array([[8, 6, 4, 4, 4, 5, 4, 1, 5, 5, 2, 5, 6, 5, 4],
       [8, 3, 3, 3, 3, 6, 5, 3, 1, 4, 4, 4, 6, 4, 6],
       [8, 4, 3, 4, 7, 5, 5, 6, 4, 7, 5, 5, 6, 5, 6]])
Indices start at 0.
Report the entry in row 2 and column 2.
A: 3
Report the entry in the bottom-left corner.
A: 8
The bottom-right entry -> 6
The entry in the top-right corner is 4
The entry in the top-left corner -> 8
Report the centre entry.
A: 3
Report the entry at row 2, column 1.
A: 4
Report the entry at row 1, column 0.
A: 8
Report the entry in row 1 and column 2.
A: 3
The entry in row 0 and column 1 is 6
The entry just left of the centre entry: 5
The entry in row 0 and column 2: 4

Questions about the matrix below.
1) Read off the median of all entries.
2) Read off the entry just left of the smallest entry.
3) Read off the 1st entry in reading order.
[[ -0.5  -7.2 -15.1  22.0 -10.6  26.3 -13.8  -3.9   3.6  -2.5   6.0  -1.9
   -6.3  -2.5   5.7]
 [  0.8  -2.4 -22.9  19.3  -7.1  28.9 -13.2  -8.9   3.6  -5.3   9.6  -0.7
   -9.0   0.6   5.3]
 [  1.2 -22.8  53.0   5.1 -11.5 -24.1   5.1  33.3   0.8  20.8 -12.4   3.8
   23.2 -16.5  11.0]
 [ -0.8 -23.9   9.2  32.2 -21.8  21.9 -15.7  15.0   5.2   7.3  -0.6  -3.9
    4.4 -11.7  13.1]
 [ 11.7 -21.0 -28.1  46.5 -22.6  64.3 -25.2  -0.8   6.0   6.5  37.5  13.5
   -0.9 -12.6  35.1]
 [  3.4 -18.3  -9.1  34.3 -19.2  36.4 -17.9   4.4   4.9   4.1  13.6   1.9
    0.9  -9.4  18.2]
 [ -0.3 -29.8  39.0  23.9 -21.2  -1.7  -6.9  29.9   4.0  16.7  -8.2  -0.6
   17.4 -17.7  15.5]
 [-11.7  17.4  24.2 -37.2  19.1 -54.0  18.7   1.3  -3.6  -5.7 -34.3 -11.1
   -0.8  10.2 -30.7]
 [ 13.9 -32.1  21.5  33.9 -23.1  27.9 -11.1  25.7   4.5  26.2  26.8  20.2
   22.3 -23.8  41.3]
 [ -2.7   1.6  45.8 -27.1   9.6 -51.2  19.2  19.5  -3.6  10.4 -21.8   2.1
   14.8  -3.6 -10.4]
 [  1.9 -24.9   9.4  33.6 -22.5  24.7 -14.9  15.2   5.4   9.8   4.4   0.3
    7.1 -12.9  18.0]
 [ -1.8  22.6 -35.9 -11.5  13.8   9.2  -1.3 -26.3  -0.7 -15.6   5.6  -0.5
  -19.0  14.4 -12.8]
 [  1.8   6.2 -57.3  27.3  -6.1  55.6 -21.4 -27.5   5.2 -15.4  22.7  -1.1
  -22.4   7.5   4.8]]
1) 1.3
2) 6.2
3) -0.5

Questions about the grid below.
1) Give the entry just left of 55.5.
2) Give the entry just left of 0.8.
3) Give the 2nd entry in reading order.
4) Give the entry just right of -26.5.
[[-35.3  -0.3 -10.5 -37.0  13.6  28.8   4.6  -4.1  38.2 -36.9 -22.6  37.3
  -46.8  47.3 -11.5]
 [-34.6 -19.2 -32.1  -5.1 -16.0 -37.2  47.2   5.2 -21.0  55.5 -49.4 -16.9
   14.8  -4.3 -17.3]
 [-26.9 -19.0 -21.2 -20.6  -9.4 -18.3  49.6   1.5 -13.5 -10.3 -22.7 -21.4
   17.3   0.4   4.6]
 [-26.5   6.9  -9.4 -23.4  -5.4 -11.2  15.2  24.3 -16.9  57.2 -11.4 -13.2
   24.9 -52.6 -27.2]
 [ 61.3  -6.2   4.1 -15.8  19.2  58.7 -26.4  -7.4  -7.1 -22.1  28.1 -11.4
   37.8   5.8  11.0]
 [ 49.9  14.7 -10.2   2.1  14.8 -16.0 -11.3  -3.5   5.3 -16.4   0.8  -6.8
  -28.1  14.8  42.4]]
1) -21.0
2) -16.4
3) -0.3
4) 6.9

[[-841 -772  249 -819 -529  595 -344   25 -103]
 [-282  791 -397  428 -250  419 -861 -908  516]]
Which number is the entry directly below -841?
Answer: -282
Which number is the entry directly above 419?
Answer: 595
The entry in the top-right corner is -103
The top entry of the column that holds the largest entry -> -772
Which number is the last entry, reading row by row?
Answer: 516
The entry directly below -772 is 791
Which number is the entry in the top-left corner?
Answer: -841
The third entry from the end, reading row by row: -861
